One turning vector, and how many ticks it has turned
The counts run from 0 to 391.
[141 104 130 134 121 167 161 157 135 155 112 152  59  90 128 127 147 126
 107 109 158 108 147 180 108 153 170 181 146 170 139 125 127 133 139  95
 120 105  91 140 111  98 150 125  89 101 141 115 127 160  99  96 124 143
 163 101 123 144 130 117 129 193 134 120 102 160  89 149 130 165 138 130
 117 126  94 161 118  95 121  96 180 138 127 114 187]	167
[134  89 101 123  97 126 132 172 133 143  95 131  79  99 147 135 162 149
  96 124 129 111 149 186 129 147 154 193 175 166 141 134 146 133 127  91
 134  85  84 114 134  94 128 136  78 126 159 111 124 140 110 118 126 133
 150  97 124 145 152 107 131 126 139 121  83 154  87 152 126 159 135 115
  95 145 111 150 138 114 103  85 152 132 131 129 183]	308
[136 105 144 131 120 135 169 158 133 132 120 121  81  94 156 137 188 120
 113 129 149 109 140 158  80 143 156 200 136 181 125 101 148 135 138  98
 108  69 100 106  83 108 146 123  64 111 152 115 111 161 106 126 159 111
 161  91 134 163 115 136 130 160 147 128 100 154  74 144 134 141 126 147
 128 156 102 167 133 116 139 102 158 159 108 132 161]	285
[129 109 136 117 108 130 158 187 143 129 102 114  77 126 147 133 184 129
  95 136 139 107 123 195 112 139 145 184 178 188 128 117 151 143 132  95
 118  70  99 122 103  92 145 136  52 104 161 109 135 151 113 121 141 132
 143  98 135 127 137 120 117 153 137 136  85 152  72 161 107 147 151 120
 117 128 105 149 127 103 126  89 151 138 119 136 154]	293
[162  99 128 146 116 139 167 184 112 131 124 135  83 100 135 114 175 123
 108 142 125 114 150 178  86 150 182 161 144 177 133  97 136 156 131  89
 109  84  95 127 100 105 147 125 120 108 161 133 141 164 113 118 153 114
 146 131 106 149 143  91  97 185 133 152  96 156  92 153 134 140 131 142
 127 140  78 169 149  88 137 105 171 114 134 148 159]	266
[149  90  98 120  92 118 120 160 108 139 101 122 107 111 144 146 183 143
  99 143 109  86 165 179 124 149 168 194 184 170 139 128 155 123 140  86
 137 103  81 108 140  97 127 131  88 119 158 112 119 146  99 122 137 134
 146 101 125 143 152 106 121 123 138 119  75 151  96 158 120 148 134 119
 105 154  99 147 148 125  91  96 161 135 134 136 175]	309
[172  94 111 121  96 104 139 140 117 151 121 120  77 108 132 124 180 121
  85 145 107  90 147 182 120 136 146 185 158 164 110 117 159 143 128  96
 134  84  81  93 135 116 142 119  70 112 146 110 108 128 106 154 126 108
 157  92 112 163 155 117 130 143 127 130  88 137  71 171 127 128 116 115
  92 150 118 147 141 120 119 100 154 132 147 140 191]	104
[156 111 125 138 108 102 141 177 125 129 106 125  93  86 143 143 182 156
 120 138 127 105 153 182 114 140 148 200 169 167 134  95 180 118 145 104
 116 100  83 113 112 111  98 153  87 107 156  94 105 146  97 132 125 115
 134  76 137 135 157 117 140 162 139 115  83 150 110 168 144 134 143 134
 145 169  79 157 145 128  96 107 163 154 118 145 164]	51
[163  95 118 130  94 123 135 139 109 130 132 121  84 124 162 144 166 113
  97 126 120 114 173 161 111 158 165 208 168 172 150 145 140 141 147  88
 137  93  84 111 124 118 139 124  70 112 152 129 102 159  89 137 136 123
 165  98 149 155 123 111 121 165 119 128 107 151  96 148 109 149 103 118
  95 158 106 158 156 119 100 110 161 152 123 115 179]	304
[158 115 115 129 103 143 160 187  96 127 141 130  98 113 142  97 153 141
  98 137 114 108 121 159 132 143 171 188 196 189 107 110 159 144 149 121
 132 108 101 119 125 116 132 153  97 106 143 112 141 166 104 118 115 134
 147  92 109 161 165 109 102 178 116 130  91 171 104 157 112 141 157 114
 107 140 103 144 102  75 103 121 178 124 124 158 165]	2
[131  91  94 127  88 145 134 152 118 149 106 132  97  86 155 134 173 143
 109 133 128  71 158 182 144 154 164 201 150 153 123 153 140 118 145 101
 135  78  84 120 117  96 123 120  75 126 133 122 112 136  95 111 131 142
 154  89 111 160 142 120 136 147 123 107  97 149 114 148 135 158 141 130
 104 158  99 146 116 128  99  87 161 135 136 114 200]	322
[160 120 106 122 112 153 155 181 105 141 109 129  68 128 129 119 157 118
  91 116 120  92 153 186  88 152 132 188 169 191 139 113  95 134 134 113
 130  79 106 113 116 127 140 131  95 105 151  86  99 141 111 136 141 118
 150 109 130 161 149 129 118 171 113 116  96 165  82 153 147 156 142 144
 114 131 111 161 110 148  95  91 156 175 125 135 170]	212
[158 105 125 116 117 138 157 167  99 119 142 137  85 101 144 109 143 133
 113 126 128 115 140 148 112 150 167 171 183 190 144 108 132 155 127 109
 130  92  91 111 131 113 143 139  73 107 142 123  90 151 106 148 143 136
 163  99 134 159 136 106  93 173 127 119  99 177  89 178 107 142 133 121
 106 152 109 166 124  99  84 118 167 128 113 162 175]	200
[143 110  99 144 113 147 164 162 103 155 147 134  85 123 130 117 158 104
 104 111 112 109 175 173  85 163 159 186 132 189 132 113 112 127 150 126
 120  92  99 130  82 138 124 128 109  90 143 118 106 147  95 119 125 110
 161 104 120 156 149 130 128 196 110 122 124 155 102 148 152 138 118 146
 122 140  94 176 135 120 123 114 173 161 143 141 175]	26
[133 108 130 133 118 157 166 161 140 146  98 129  57  99 126 141 175 146
 104 108 165 113 138 173 112 142 148 194 154 161 126 109 154 121 136 128
 102  90 105 123  93 112 121 157  93 118 149  92  85 131 126 131 120 132
 142  97 126 178 158 107 139 179 129  99 107 137  82 150 130 158 139 125
 117 142  95 151 127  99 125  90 163 151 121 154 167]	380
[156 108 130 133 116 131 131 162 112 148 100 121  99 117 147 141 185 143
 104 141 131  85 154 171 132 132 163 169 170 174 129 101 164 129 160 108
 101 115 109 115 104 115  92 146  80 104 144  87  85 130 111 145 131 132
 145 100 134 169 169 119 126 189 135  91  93 134  89 173 121 151 146 141
 129 155  93 141 140 122 112  95 181 147 139 165 164]	382
[147 117 137 144 112 153 151 190 136 119 146 135  76 110 138 136 171 130
 116 130 132 135 124 160 108 134 169 188 167 187 146 105 153 138 146 125
 115  89  95 127  88 105 118 158  75  90 155 118 114 164 103 112 133 121
 144  88 143 143 149  99 112 197 113 140 110 147 109 146 120 140 133 120
 135 138  73 175 133 104 117 116 144 143 123 147 153]	48
[126 114 125 132 119 134 152 182 123 129 115 131  93  90 144 151 177 146
  99 135 124 117 148 179 112 155 166 174 135 181 129 112 160 124 145 119
 109  86 117 128  70 112  98 149  86 109 138  88 102 129 113 129 126 125
 147  82 128 161 167 113 133 187 116  98 100 145 107 178 120 152 154 144
 139 145  82 163 116 122 120  93 154 143 125 163 150]	43
[141 101 118 142 110 164 164 156 127 144 136 126  73 108 144 113 167 121
 121 111 145  92 146 167  98 138 160 182 152 173 140 104 125 130 148 114
 101  93  82 125  94 115 144 140 100 100 156 127  83 151 114 114 136 155
 147 109 123 163 129 119  99 189 125 125 133 159  97 136 150 143 109 132
 118 158  75 170 142 104 119 125 176 151 132 145 170]	371
[148 105 105 136  96 176 145 149 103 140 131 120  99 111 161 131 175 130
  99 130 124 105 166 150 109 157 187 208 161 180 136 151 112 139 151 113
 141  90 112 137 114 115 132 119  93 115 145 117 143 166  96 121 141 126
 168 102 124 169 125  99 110 183 110 111 104 159 106 142 102 160 137 119
  97 125  94 151 121 105 115 108 157 133 123 134 167]	319
[160 100 126 129 102 137 143 150 143 146 106 105  86 102 170 124 173 131
 124 126 141  85 148 192 108 136 144 209 150 154 103 123 154 122 159 100
 113  88 101 111 100 111 133 152 102 123 158  96  93 166 101 133 121 123
 133  93 137 165 124 133 139 175 131 117 113 160 111 123 141 145 106 133
 130 158  96 152 129 119 132 124 191 186 112 134 167]	145
[162 112 137 145 121 166 160 146 127 141 131 120  89 118 130 127 185 133
 102 124 145 114 149 139  97 134 162 215 164 188 141 107 128 133 159 128
 113 109  95 130  95 118 110 151 100  91 152  99 100 164 112 133 135 119
 161  96 132 173 143 111 118 213 116 107 117 140  99 134 133 131 135 124
 116 150  81 144 142 100 135 117 167 149 129 156 144]	378
[154 106 112 146 112 147 154 169 105 170 136 130  92 105 129 110 165 119
 109 123 125  87 167 183 115 136 167 178 175 176 132  91 153 132 147  95
 121 129  90 130 133 107 117 119 108  81 155 138 119 167 111 119 130 145
 162 127 115 146 162 120  98 178 140 131 115 142  93 141 144 146 131 117
 127 157  96 149 158  95 119 107 184 126 150 110 189]	171
[149 104 101 138  93 149 155 168 130 161 105 113 109  98 150 124 194 144
 102 141 107  69 142 193 122 127 152 213 157 159  97 124 148 112 161 125
 137  87 111 114 113 111 108 127  93  96 156  89 143 141 102 128 131 123
 146  84 107 159 138 120 140 139 125 112 106 149 104 135 161 150 149 128
 116 139 107 135 121 106 138 104 154 158 121 119 178]	329
[153  96 116 143 106 127 159 165 111 144 119 107 100 110 151 153 213 108
 110 149 109 118 154 171 102 138 171 191 133 164 148 112 165 121 161 126
 108 103 105 106  82 115 107 131  84  81 165 128 111 160 100 126 153  98
 151  99 136 165 134 127 131 152 127 112 115 154 112 150 129 145 110 133
 129 164  94 159 151  90 149 114 161 147 122 141 159]	283
[159 104 119 137 112 135 161 165 103 125 119 127 101  77 142 125 187 155
 115 130 147 104 137 144 110 140 183 204 151 149 131 106 152 146 122 113
 132  76  84 110 130  96 137 125  97 130 149 133 134 153 103 123 163 115
 157 110  95 158 146  97 113 151 146 133  82 144 111 153 134 147 152 120
 113 156  81 163 126  98 117  97 151  96 115 134 183]	82
[140  99 121 128 111 121 157 151 109 127 115 125  83 124 127 145 193 121
 102 146 131  74 145 179 118 151 154 200 132 171 163 106 164 118 143 103
  94  96  79 106  79 117 141 129  67 100 150 133 104 141 103  96 145 132
 135  92 122 157 145 135 119 158 137 120  93 151 104 161 142 136 138 145
 131 167 102 155 149 104 129 113 161 173 147 133 170]	277
[163 100 122 140 119 147 152 148 134 127 113 124  71 118 144 114 150 120
 111 119 137  90 142 189 100 139 163 213 168 153 140 115 145 115 160  93
 112 116  92 112 108 114 142 152 109 121 171 112 114 184 101 108 119 129
 137 105 126 150 121 124 123 176 138 123 107 178 111 134 151 167 120 120
 125 128  99 156 146  96 119 123 194 170 112 127 166]	159
[125  85  97 121  94 152 147 155 126 135 100 126  80 108 133 142 176 131
  92 132 116  84 156 181 129 136 152 195 158 163 144 146 139 115 140  99
 107  90  74 103  88 106 129 142  93 121 137  98 110 122 117 103 122 142
 134  89 109 166 151 112 129 134 120 108  86 169 112 151 135 149 125 118
  92 149 104 152 142 100 124  90 158 142 152 152 183]	123
[151 102 114 131 117 147 170 157 115 139 125 139  63  92 130 132 153 130
 112 110 136 129 143 171 116 148 159 177 159 162 147 111 155 138 137 129
 127 102 111 103 109 125 127 150  77 116 141 107  98 138 111 149 124 115
 162  86 124 191 140 114 132 166 110  90 118 165  88 178 122 170 137 101
  92 149 121 169 103  77 117 106 175 154 104 155 183]	195
[149 112 118 134 118 151 148 184 111 124 148 132  90  95 141 118 149 130
 113 125 112 141 142 155 123 133 173 165 188 184 149 111 145 151 147 129
 130 103  93 120 126 111 113 148  78  86 142 117 101 161 104 145 135 128
 167  82 130 154 143  94 110 174 118 126 107 178 100 180 107 144 133 115
  96 151 106 169 119  90  94 103 159 115 116 159 169]	201
[146  97  91 148 110 135 154 177 126 144 111 143  57 106 120 140 161 117
  94 126 115 111 144 204 125 146 151 186 130 153 147 119 174 124 132 111
 106  93  95 116  87 103 134 140 102 103 153 128 123 139 115  86 125 113
 134 112 107 141 168 112 133 160 115 131  87 171 104 172 151 166 121 126
 132 128  96 172 137  97 128  86 157 141 147 137 178]	262
[158  93  73 142  99 147 168 177 113 150 128 129  76  91 140 101 151 135
 115 120  96 116 139 193 123 128 152 194 169 159 109 111 175 123 150 128
 126  98 112 104 117 119 116 152  96 106 149 117 118 157 113 134 106 114
 150 102 121 168 163 119 131 144 113 130 112 179 110 154 149 153 121 104
 111 142 119 169 108  71 123 116 178 147 120 138 190]	4
[164 117 113 121 106 127 156 178  95 122 134 129  98 112 143  98 144 142
 105 142 123  79 117 158 131 150 154 195 183 189 107 116 145 144 138 104
 127  87  90 112 131 110 142 147  87 119 147 114 127 163  88 121 112 133
 148  92 106 158 156 119  99 174 134 137  85 169  94 157 123 132 154 125
 106 147 110 146 107 102  96 129 189 140 119 141 169]	1
[171 102 111 142 103 129 152 155 106 150 136 115 105  94 161 116 197 113
 115 149  95 110 137 173 106 113 156 188 158 167 108 110 158 149 156 130
 139  87  99 103 122 118 121 112  83  72 157 132 124 156  90 159 155  93
 160  96 115 153 139 118 118 162 114 144 108 151  96 154 129 120 108 121
 104 163 102 161 144 100 137 122 144 134 130 122 188]	98
[164 110 139 122 101 137 144 148 139 134 101 114  91 104 171 126 171 148
 107 144 143  92 147 174  98 142 160 200 149 173 106 135 139 130 156  90
 122  92 105 108  99 107 132 148  95 132 154  82 116 170  97 125 123 130
 137  87 131 163 111 124 127 195 133 120  94 166 103 138 130 147 128 148
 129 141  91 141 123 124 120 121 189 165 112 143 151]	146
[157 112 132 133 121 150 165 146 112 119 104 122  86 110 138 126 173 125
 104 140 149  90 127 140 110 145 157 230 136 171 132 125 140 127 127 115
 140  79  89 103 108 110 145 118  74 119 138 116 137 159  98 122 165 120
 152  90 100 165 130 124 135 159 141 112  77 146  88 154 132 139 174 139
 114 146 107 138 126 106 115 103 160 152 112 130 169]	87
[173 109 132 128 121 150 178 159 102 138 131 115  97 118 132 108 171 120
 105 130 128 114 139 145  88 145 169 195 183 200 124  95 141 144 141 125
 133 107 123 111 124 116 123 142  88  94 156 110 129 160 115 154 139 110
 162 108 133 166 137 111  95 186 122 114 115 149  73 157 116 137 151 118
 107 132 109 151 117  86 122 117 175 143 107 156 155]	193
[149 106  96 128 108 143 155 177 106 120 126 131  91 119 146 120 156 128
 114 123 116  99 155 161 115 139 154 213 167 174 156 131 117 122 146 124
 126  89  67 117 104 116 129 147  90 109 144 114  86 161  92 119 154 132
 139  87 128 159 127 124 123 156 119 113 116 175 126 142 161 149 126 137
 119 165  90 180 129 126  84 110 147 156 119 128 189]	218
